In the rows, zero is written as 128.
One turn moves each row of this set onto another row. After a few examples, where does it send each row asked below?
pevoz: [126 170 145 134 110 142 105 143 129 140 164 142 116 138 120 144 106 107
 120 131 117 137]
Dopif: [128 167 149 123 119 143 104 142 128 131 155 139 128 144 125 141 107 105
 114 149 115 140]
puz: [176 156 121 130 132 156 101 162 138 129 138 133 140 114 115 121 142 127
 118 136 121  89]
dur: [135 157 134 127 107 180 129 135 107 121 118 126 134 140 121 161 154 102
 113 141 109 128]
zumug: [151 157 137 125 146 164 124 142 107 106 123 124 124 112 115 135 140 133
 144 154 153  89]
sise: [136 167 155 131 100 163 121 157 110 122 129 135 101 132 102 155 118 120
 120 116 133  89]
lilo: [151 149 151 118 138 127 118 113 101 115 129 135 117 143 159 154 148 117
 141 153 118 122]
nuta: [149 166 116 121 113 209 148 104 125 103 124 132 126 148 115 128 120 143
 121 119 101 116]
Lureb: [159 183 130 173 145 155 130 127 121  74 170 119 111 155 129 122 121 146
  98  99 114 108]
pel: [171 183 129 173 138 169 122 118 115  77 146 124 118 163 131 128 127 139
 114  86 110 110]
nin: [132 168 147 113 143 152 108 139  93 117 161  97 143 139 143 129 129 110
 117 128 119 133]
Kof: [139 138 111  90 145 149 114 159 114 124 167 103 121 132 133 134 138 116
 127 100 117 112]
ripu: [132 180 146 116 136 155 122 135  80 124 151 106 138 141 139 129 128 109
 111 125 113 132]
feza: [139 165 114 139  89 172 126 136 128  97 160 127 114 162 102 110 116 141
 118  89 129  88]
Duk: [165 162 109 131 109 179 131 103 131 108 121 106 121 169 146 113 143 150
 123 112  82  99]
Bemo: [122 157 146 133 120 119 135 143 124 106 153 130 105 123 123 141 101 123
 125 161 138 106]
lino: [172 166 138 134 155 126 128 114 148 139 165 127 114 135 136 116 133 142
 127 138  92  85]
notul: [143 138 110  98 146 141 153 143 116 128 152 124 130 118 141 134 134 135
 128 133  96  81]
kase: [147 135 107 100 139 154 122 154 114 124 165  96 121 137 126 132 141 104
 112 100 123 121]
sasib: [141 161 106 167 121 149 139 119 139  97 128 122  87 165 117 136 120 152
 155 111 125  76]
Fir: [159 167 146 176 114 166 131  97 107  74 146 119 113 168 130 129 138 123
 119 107 129 122]
tigit: [174 142 135 132 130 109  91 140 127 113 156 119 114 136 155 141 151 109
 119 123 119 124]
Liko: [121 166 152 143 129 123 137 133 121 106 163 121 101 118 125 146 105 139
 131 158 132 104]
pefez: [143 157 112 156 126 148 122 104 145  84 133 116  73 176 141 138 114 150
 148 115 119 113]
zave: [159 136 106 168 117 176 141  87 143  81 129  99 113 149 141 128 130 133
 136 126 122 114]
sabel: [146 126 130 122 123 151 109 130 131 128 131 144 114 131 122 157 140 105
 155 143 148 115]
vener: [150 158 116 174 126 136 135 111 142 119 155 130 124 180 152 132 118 133
 120 116  76 107]
kap: [155 155 119 128  92 168 112 119 127  87 142 119  86 182 126 120 141 134
 122  88 119 122]
Ges: [143 145 104 107 140 116 123 125 142 122 163 106  93 159 136 120 161 131
 144 136 110 109]
vipo: [169 170 163 158 142 144 122 137 129 118 161 118 105 110 115 135 113 130
 116 115 133  80]
dalo: [165 173 134 112 134 116 103 162 109 109 139 121 113 138 140 117 146 145
 118 134 111  87]
zub: [157 168 127 177 122 168 136 103 141 108 133 162 113 173 117 145 124 131
 131 119 101 109]
tas: [153 134 120 137 147 134 151 139 143 112 161 128 119  95 129 148 117 119
 116 149 121 101]
geg: [140 136 111  90 144 141 159 140 115 123 150 109 120 136 133 133 137 143
 124 139 101  83]
zuna: [155 172 122 174 116 149 116 104 140 112 140 137 119 185 145 131 115 139
 136 104  90 102]
nilo: [173 155  97 169 143 174 130 110 150  90 132  90 104 138 133 131 135 146
 130 105 113 100]
Zepoz: [153 128 120 138 143 141 146 132 158 121 169 123 122 106 125 151 121 128
 118 153 110 101]
Zagug: [137 144 111 124 135 149 128 124 113  97 144  86 117 143 135 144 176 106
 127 141 126 140]
zef: [148 131 107 155 118 181 147  93 130  93 135  83 117 140 136 140 122 119
 140 114 127 125]
sig: [154 154 108 147  95 175 129 133 118  82 140 123 111 169 113 116 133 136
 127  80 127  92]
mov: [159 151 103 131 110 196 149 107 132  89 115 137 113 162 123 123 136 147
 126 118 100 107]
nevum: [131 146 105 137 130 141 142 114 134  96 134 111  70 178 143 149 114 141
 148 114 105 121]

zef moves to nuta
tas moves to notul
kase moves to ripu
And these:
mov moves to sig
Zagug moves to dur
Duk moves to kap
sabel moves to zumug

One turn moves each row of this set onto another row. After a few examples, where does it send each row asked below?
Retes: [131 132 141 121 116 174 115 133 120 131 135 138 147 117 143]
gedak: [160 121 124 166 112 161 132 107 147 143 127 127 129 128 128]
kom: [161 114 113 153 160 115 136 110 160 125 128 131 118 126 134]
bopo: [ 95 124 133  97 116 135 120 152 126 114 135 137 129 128 132]
ponal: [159 115 116 153 119 162 135  97 149 142 123 129 121 122 130]
musa: [132 126 134 110 122 176 119 126 124 132 132 139 140 113 144]
Kino: [129 132 140 121 115 172 111 130 117 127 135 141 147 116 143]
Nimu: [143 149 125 121  99  81 128 100 111 121 119 123 128 155 134]
beguf: [160 128 128 178 147 111 127 127 152 125 134 131 132 135 131]
lisub: [147 115 108 146 117 154 120  79 131 121 120 141 117 114 134]
tuzu: [128 126 133 110 121 175 116 123 121 127 132 141 140 112 145]
dopof: [129 126 120 116 125  66 126 112 129 119 135 131 137 131 100]
lupo: [155 113 107 147 160 111 128  99 152 115 125 138 114 121 136]
sulo: [135 130 129 127 122  68 132 127 138 131 138 123 144 138  96]
lam: [ 99 127 137 102 114 136 124 161 130 120 137 132 132 132 131]
losoz: [ 97 127 137 103 113 135 120 159 127 118 138 134 132 131 131]
kurak: [129 130 124 124 121  65 124 117 128 120 137 130 141 134  99]
Pakad: [127 129 134 113 119 172 113 122 116 124 133 143 142 113 144]
Dag: [133 127 137 114 120 176 120 130 125 134 133 137 143 116 143]
Motiz: [146 151 131 128  97  81 131 109 114 127 120 118 133 159 132]
lazad: [149 117 108 152 156 106 117  94 140 104 126 146 116 119 137]
tel: [147 139 117 105 109  85 138  92 122 126 114 119 119 150 135]
nom: [100 123 134  96 118 137 127 157 133 121 136 132 129 130 131]
momor: [152 138 119 104 111  88 146  99 129 136 115 114 119 153 133]
Lir: [135 121 118 110 130  70 137 114 141 129 133 124 133 132  99]
nono: [163 121 122 166 154 114 135 121 160 130 131 128 125 131 132]
Reg: [100 124 136  99 116 137 126 160 133 122 136 131 130 132 130]
Baf: [ 97 123 131  94 117 135 123 152 128 115 135 135 127 128 132]
ziki: [149 131 126 178 102 151 113 103 127 125 129 138 135 127 129]
teze: [132 130 139 118 118 176 119 133 124 134 135 137 146 118 142]
batip: [132 132 128 128 120  66 127 123 131 124 138 127 144 137  98]
Vot: [131 122 117 110 129  68 131 110 135 122 133 128 134 130  99]
kob: [146 124 114 164 148 103 109  99 132 100 130 148 123 123 137]
Satas: [136 123 122 115 129  72 140 120 145 134 134 121 136 135  98]
geluz: [154 141 124 111 109  90 148 107 133 141 116 110 124 157 131]
teret: [127 130 137 117 117 171 110 125 116 124 134 143 145 114 144]
pef: [154 112 109 145 120 159 130  86 142 132 120 134 116 117 133]
Tamo: [143 122 112 157 110 150 111  81 122 115 123 145 123 117 134]
zulum: [143 144 120 111 105  81 131  93 113 120 115 123 122 152 135]
vovom: [155 129 128 176 106 156 123 110 138 136 129 131 135 130 128]
Karir: [151 150 132 129  99  85 138 115 122 135 121 113 133 162 131]
dalag: [ 99 122 132  93 118 137 126 153 131 119 135 133 127 128 131]
sapu: [137 127 127 122 126  71 138 126 142 134 136 120 140 138  97]
Pupu: [ 96 127 135 101 114 134 119 156 125 115 136 136 131 130 132]
Vad: [144 128 120 170 104 149 108  91 120 116 126 144 131 122 132]
Gokab: [148 130 122 177 143 102 108 111 132 103 133 144 131 128 135]
gugok: [154 132 128 183 143 106 115 122 140 114 135 137 134 133 132]
dez: [155 146 131 122 104  88 145 114 130 141 119 110 129 161 131]

kurak moves to sapu
Dag moves to Pakad
And these:
Pupu moves to Reg
pef moves to Vad
kob moves to beguf
zulum moves to Karir

One turn moves each row of this set onto another row. After a few examples, where does it send each row asked below?
did: [138 128 136 134 102 125 110 128 117 138 153  93 133  91 142 105 128 132]
Tadob: [102 161 134 162 141 160 117 100 148  93 113 135 134 141 117 137 111 125]
suri: [138 123 132 135  99 121 113 141 110 139 147  93 136 103 143 105 132 130]
sife: [ 99 151 132 156 136 164 124 104 151  94 105 122 143 149 119 135 108 121]
kem: [121 126 132 108 135 147 108 162 107 103 133 143 149 121 110 130 144 128]
Pono: [106 123 133 138 117 163  97 105 150  94 111 109 116 116 146 115 154 166]
kibog: [144 140 131 133  97 127 104 123 110 139 147  91 132  94 141 119 138 127]
Tem: [116 139 129 121  90 133 130 125 127 115 162 129 180 123  93 103 124 129]
rimo: [127 132 133 100 137 153 109 160 111 119 124 135 147 118 115 125 149 131]
Ris: [108 135 113 161 110 143 119 103 166 107 131  71 132 143 100 132 151 125]
refeg: [118 130 121 168 109 131 111 108 161 107 137  80 130 147  88 131 154 127]
Virit: [112 136 128 127 101 124 141 134 121 126 155 125 174 139  94  97 126 123]
Bavib: [108 133 130 123  87 132 138 125 126 112 159 137 167 136  90 101 127 124]
Fepeb: [114 130 142 144 123 159 103  88 160  96 125 114 115 113 144 106 153 159]
Bek: [138 132 128 128  95 130 104 132 105 140 147  94 140  99 138 114 126 125]
til: [114 145 116 166 111 140 119 109 163 117 144  69 136 136 101 127 156 132]
Mesit: [111 147 143 164 138 154 116 107 143  93 107 132 139 151 112 135 101 124]
filu: [131 134 137 102 132 152 111 163 120 108 131 140 151 112 110 132 146 134]
fet: [111 139 126 127 105 128 140 126 129 123 164 126 173 130  84  99 130 124]
tezup: [126 128 139 107 133 152 113 165 117 106 125 141 133 119 116 133 151 129]
lor: [103 164 136 162 143 162 128 112 145 103 115 126 151 147 115 134 106 126]
tuk: [100 160 135 165 136 150 123 102 144  99 110 138 145 147 114 127 106 133]
fumo: [114 138 119 168 111 142 122 104 159  98 131  79 131 141  95 136 161 126]
zolem: [142 126 119 133 104 131 108 133 120 134 151  94 139  93 148 110 123 132]
goke: [116 145 113 174 109 129 113 109 157 113 135  76 127 137  98 131 153 133]
luz: [120 115 153 144 120 155 100  94 158  97 117 112 120 126 141 100 150 163]
Mifut: [113 137 118 178 112 127 115 108 154 113 130  81 132 142  87 126 151 132]
supi: [137 127 134 137  85 127 107 132 110 129 150  97 127 100 142 117 123 124]
zovu: [105 154 140 165 134 161 124 100 140  88 107 124 141 141 122 138 110 122]
zup: [108 122 141 138 121 167 108  95 161  97 112 104 121 124 147 108 149 157]
kol: [113 127 143 143 127 157 104 101 156  99 112 116 119 121 141 103 161 169]
Kis: [126 136 140 110 151 152 118 161 117 115 126 139 141 113 117 128 141 129]
notig: [127 129 141 109 141 145 120 165 113 118 122 137 145 123 123 116 144 134]
mari: [130 131 123 107 147 153 117 163 126 111 127 140 150 117 119 125 138 133]
sol: [114 150 128 125  97 130 137 110 123 125 156 130 176 134  88 103 130 123]
sez: [136 122 131 132  99 129  96 137 101 124 150 102 133  97 144 117 128 130]
pafi: [115 119 147 152 124 152 103  99 152 106 110 109 119 119 138  99 157 170]
pomo: [115 132 148 139 129 168 109 102 157 105 119 109 126 117 150 101 151 167]
navom: [110 128 122 126  88 128 124 125 115 115 167 128 173 128  93 102 129 126]
Telez: [144 135 132 131  94 130 103 137 113 127 149  96 139  92 139 121 124 128]
kodi: [104 150 141 168 143 153 119 108 139  99 100 135 143 146 111 126 107 135]
fika: [ 88 153 126 153 128 162 118 108 142  89 107 137 145 147 109 136 108 134]
Rame: [101 138 104 168  94 135 111 103 154 105 137  77 132 136  99 132 144 133]
kopon: [112 123 147 146 117 162 112  87 156  89 117 109 125 122 142 105 157 159]
vorok: [111 144 112 166 113 138 116 100 164 104 143  86 126 135  92 131 156 126]
ked: [111 137 126 115  96 135 130 125 118 124 156 128 178 133  93  99 127 125]
fisud: [115 136 112 124 104 131 138 126 134 121 163 125 179 131  94  98 123 128]
Nati: [129 143 142 103 144 154 114 148 114 115 122 143 142 118 116 129 155 134]

Fepeb moves to vorok
rimo moves to Bek
til moves to lor
And these:
zup moves to Ris
fet moves to Kis
kopon moves to fumo
tezup moves to supi
Telez moves to Tem
Rame moves to fika
kibog moves to sol
pafi moves to Mifut
Mesit moves to luz
goke moves to tuk
zolem moves to fisud
Virit moves to notig
sez moves to navom

One turn moves each row of this set onto another row. After a few examples, where does it send each row asked below?
Zamob: [129 104 160 157  75 162 144 140 164 131 139 184]
kepe: [113 141 192 121 109 147 119 148 142 115 140 149]
Leluf: [114 124 137 190  93 129 127 169 145 137 125 149]
moni: [145 100 143 170 100 139 132 146 111 118 136 116]
Zapo: [105 128 134 182  98 129 129 172 149 136 121 142]
Vuti: [135 107 139 172  97 170 117 164 121 127 121 184]
basi: [112 110 144 153  97 167 131 143 156 112 151 190]
nazer: [ 95 118 142 132 101 164 140 150 173 114 137 170]
bebat: [113 111 157 136  79 160 153 147 181 132 125 164]
gogos: [123 137 193 133 108 149 113 144 131 112 149 162]
koniz: [142 105 156 160  75 163 138 166 142 149  97 162]
Fivud: [108 127 133 187  99 130 125 170 144 133 125 148]
pasut: [134 132 203 137  95 146 121 142 135 124 143 159]
Navem: [125 116 184 131  82 165 135 158 163 129 137 108]
munav: [111 125 138 186  92 128 130 170 149 139 119 142]
sepu: [124 137 202 124  96 145 127 146 145 125 134 146]
Nep: [151 104 189 160  75 167 123 148 142 128 155 136]
Bime: [142 103 147 159  96 136 142 149 122 125 124 103]
bam: [104 123 163 128 111 172 117 160 151 102 154 118]
punar: [131 106 134 160 113 141 128 149 112 108 137 113]
sitab: [129 112 168 157 104 174 105 151 129 102 172 146]
pil: [129 105 136 118  85 172  95 138 116 131 134 149]
zav: [110 118 141 133  95 164 141 176 155 137  90 143]
fefi: [120 110 136 107  86 171 101 142 125 133 125 136]
sugiz: [103 120 124 144 117 171 118 174 134 114 113 165]
rogib: [131 105 145 110  73 168 108 139 129 144 120 134]
dop: [139 101 146 122  72 170 102 136 119 143 128 147]
Ruba: [127 108 137 150 108 138 138 152 124 115 126 100]

pil moves to dop
sitab moves to Nep
And these:
sugiz moves to Vuti
Zapo moves to Fivud
bebat moves to nazer
punar moves to moni
gogos moves to pasut

